Look-ups in named tables: a row name and a column name give one cell, copied from the table.

nif =
cols = gelufo, degezom, mozi, vizoga, basuzi, gaf, nam
nogazam: [138, 64, 83, 120, 89, 53, 42]
domuri: [101, 95, 75, 51, 111, 35, 40]
vize: [55, 65, 39, 149, 46, 113, 58]
roru: [39, 39, 40, 40, 36, 76, 32]
kogibus: [141, 56, 89, 97, 37, 77, 46]
bala: [20, 130, 40, 74, 52, 53, 29]
nur: [84, 55, 58, 99, 117, 71, 39]
lebu: [36, 41, 42, 52, 42, 76, 43]
lasipin: [123, 123, 76, 56, 53, 46, 52]
letes: [40, 47, 40, 87, 52, 79, 42]
muzitir: [89, 53, 38, 100, 78, 74, 18]
riz: [110, 55, 54, 95, 57, 39, 37]
dom: [129, 93, 36, 181, 126, 79, 45]
feb: [8, 172, 40, 212, 208, 157, 51]

What is the gaf of riz in nif?
39
What is the basuzi of lasipin in nif?
53
What is the vizoga of letes in nif?
87
What is the degezom of kogibus in nif?
56
What is the degezom of dom in nif?
93
What is the vizoga of nogazam in nif?
120
What is the gelufo of letes in nif?
40
What is the gelufo of nur in nif?
84
What is the gaf of feb in nif?
157
What is the mozi of domuri in nif?
75
What is the mozi of riz in nif?
54
What is the vizoga of vize in nif?
149
What is the basuzi of feb in nif?
208
What is the gaf of dom in nif?
79

tived:
	mivanat	dez	tagipu	para	vef	sab	maruri	likav
rozeran	19	3	60	19	-71	-66	-36	-22
gipo	43	-3	-28	-38	-3	-76	-3	-3
rud	-37	-43	-64	-34	-3	36	-61	-44
miluron	-3	13	33	-10	-63	-3	16	-3
nimo	-66	-3	-61	-20	31	28	-8	9
lidekog	-3	48	23	37	41	75	4	-26

lidekog, para: 37
nimo, dez: -3
gipo, likav: -3
rozeran, vef: -71
gipo, mivanat: 43
nimo, tagipu: -61
rozeran, tagipu: 60
miluron, likav: -3
miluron, mivanat: -3
nimo, sab: 28
miluron, maruri: 16
lidekog, maruri: 4
Which row has the largest sab? lidekog

rute
fields: sopo, dilo, teg, pura, kur, gug, boda, gifibub, vapen, pepiled
kosita: [0.7, 0.7, 0.6, 0.6, 0.6, 0.6, 0.5, 0.6, 0.6, 0.7]
kovubez: [0.5, 0.7, 0.3, 0.7, 0.4, 0.7, 0.7, 0.9, 0.6, 0.6]
maravu: [0.7, 0.6, 0.6, 0.6, 0.6, 0.6, 0.6, 0.7, 0.6, 0.6]
renif: [0.5, 0.6, 0.6, 0.6, 0.6, 0.6, 0.7, 0.6, 0.6, 0.6]
kod: [0.6, 0.7, 0.6, 0.6, 0.6, 0.7, 0.6, 0.6, 0.6, 0.5]
ziri: [0.7, 0.5, 0.2, 0.5, 0.6, 0.5, 0.6, 1.0, 0.6, 0.8]
fof: [0.7, 0.7, 0.6, 0.6, 0.5, 0.7, 0.6, 0.6, 0.6, 0.5]
lis: [0.7, 0.6, 0.6, 0.6, 0.5, 0.6, 0.6, 0.6, 0.6, 0.5]
saponi: [0.5, 0.9, 0.7, 0.6, 0.5, 0.8, 0.6, 0.6, 0.7, 0.4]
gur: [0.7, 0.7, 0.4, 0.4, 0.6, 0.8, 0.4, 0.6, 0.6, 0.7]
kifot: [0.6, 0.6, 0.6, 0.6, 0.6, 0.7, 0.6, 0.6, 0.7, 0.6]

What is the pura of ziri in rute?
0.5
What is the gug of gur in rute?
0.8
What is the boda of renif in rute?
0.7
What is the kur of kovubez in rute?
0.4
What is the pura of fof in rute?
0.6
What is the gug of ziri in rute?
0.5
What is the vapen of gur in rute?
0.6
What is the teg of ziri in rute?
0.2
What is the sopo of maravu in rute?
0.7
What is the dilo of gur in rute?
0.7

Table valono
	fevanom	dep
voro	185	168
robu	199	169
bitoto	191	189
vokatug	115	236
zum	172	208
rotomu	152	53
tuk	176	195
sol	158	194
koligo	160	180
ret	169	101
semodem	150	102
pob	161	185

bitoto, fevanom -> 191
sol, fevanom -> 158
vokatug, fevanom -> 115
zum, fevanom -> 172
semodem, fevanom -> 150
tuk, dep -> 195
bitoto, dep -> 189
pob, dep -> 185
rotomu, dep -> 53
pob, fevanom -> 161
semodem, dep -> 102
ret, fevanom -> 169

Table gepok
	ditu	sivu	bitu	ter	nolugop	fidiv	zirobo	nimigi	kikame	fupesi
vopa	48814	54775	84267	91486	84582	35376	90645	38298	76074	72620
rafuni	48552	57124	81074	77131	72951	36946	69371	39264	42028	86351
buluze	69855	65088	58238	83713	67985	60238	42551	66688	56906	67505
suvap	69805	57038	63340	60039	53303	62673	59645	59750	63143	68037
muz	50710	74114	42523	73848	66296	76029	73916	71158	48738	57911
sumag	55499	78580	63045	64367	62982	56619	54338	67000	74899	75258
dosilam	77195	61383	50361	69669	80895	70800	71842	62466	45938	76749
lipaf	42765	49980	87782	90138	62743	8136	85609	56412	45040	59083
gigigod	23650	40801	92860	87045	69876	11154	95250	48748	34908	72306
dezip	40630	38821	89068	69254	61394	33241	90255	56877	69319	49049
sazize	67212	65101	66895	62696	60715	51253	67182	60633	69550	51324
rinati	56084	59230	70005	46681	54482	61286	59215	62658	62767	44752

rafuni, ditu: 48552
sumag, fupesi: 75258
gigigod, kikame: 34908
rinati, ditu: 56084
sumag, fidiv: 56619
buluze, fupesi: 67505

fuz =
        bafosu  gok  lasa
kivef      203  153    77
dafiku     166  222   221
mab         89  119    80
dutu        94   59   212

gok of dutu is 59
lasa of dutu is 212
bafosu of mab is 89
gok of dafiku is 222
gok of mab is 119
lasa of kivef is 77
bafosu of dafiku is 166
lasa of dafiku is 221
lasa of mab is 80
gok of kivef is 153
Row with the largest bafosu: kivef

fis =
fields: mafiru, fudegin, dosi, dodape, rabi, rusob, fodukob
rel: [-50.364, 21.451, -63.872, 61.233, -72.401, 3.118, 40.860]
rasoneg: [-35.182, 24.880, -58.790, 22.489, -51.550, -7.557, 37.198]
mapufi: [2.730, 6.825, -12.682, -18.492, -2.510, -1.776, -26.107]
kat: [-12.985, -6.172, -0.523, -3.682, -7.478, -12.826, 9.971]

mafiru of rel is -50.364
dodape of rasoneg is 22.489
fodukob of rel is 40.860
mafiru of mapufi is 2.730
mafiru of rasoneg is -35.182
rusob of mapufi is -1.776
Row with the largest fodukob: rel

Table bilovu
|  | zabeso | duf | lagaf | lat | nadubaz |
|---|---|---|---|---|---|
| rep | 7258 | 3249 | 260 | 6720 | -2209 |
| nurutav | 641 | 2296 | 528 | -5169 | 1755 |
| suted | -5879 | 357 | 266 | 8002 | 2555 |
| bositi | 5126 | 4609 | 5172 | 2054 | -2237 |
| nam | -2749 | 509 | -1930 | 2840 | 5226 |

What is the lagaf of suted in bilovu?
266
What is the nadubaz of bositi in bilovu?
-2237
What is the lat of nam in bilovu?
2840
What is the zabeso of bositi in bilovu?
5126
What is the nadubaz of rep in bilovu?
-2209
What is the lagaf of nurutav in bilovu?
528
What is the lat of bositi in bilovu?
2054
What is the lagaf of rep in bilovu?
260
What is the lat of suted in bilovu?
8002
What is the lat of rep in bilovu?
6720
Which row has the largest zabeso? rep

Table fezun
         kap  lib  rik  liv  par  vosegud  gegifut  val
kesi     0.7  0.2  0.3  0.6  0.5      0.7      0.6  0.3
tapup    0.5  0.5  0.5  0.5  0.4      0.5      0.5  0.6
dafule   0.3  0.9  0.9  0.3  0.2      0.3      0.4  0.5
kimetem  0.5  0.6  0.6  0.5  0.4      0.5      0.5  0.5

What is the rik of tapup in fezun? 0.5
What is the rik of kesi in fezun? 0.3
What is the val of dafule in fezun? 0.5
What is the vosegud of kesi in fezun? 0.7
What is the lib of kesi in fezun? 0.2
What is the par of kesi in fezun? 0.5
What is the par of dafule in fezun? 0.2
What is the vosegud of kimetem in fezun? 0.5
What is the gegifut of dafule in fezun? 0.4
What is the vosegud of dafule in fezun? 0.3
What is the kap of kimetem in fezun? 0.5
What is the gegifut of tapup in fezun? 0.5
What is the gegifut of kimetem in fezun? 0.5
What is the kap of tapup in fezun? 0.5
What is the val of tapup in fezun? 0.6
What is the val of kesi in fezun? 0.3
What is the val of kimetem in fezun? 0.5

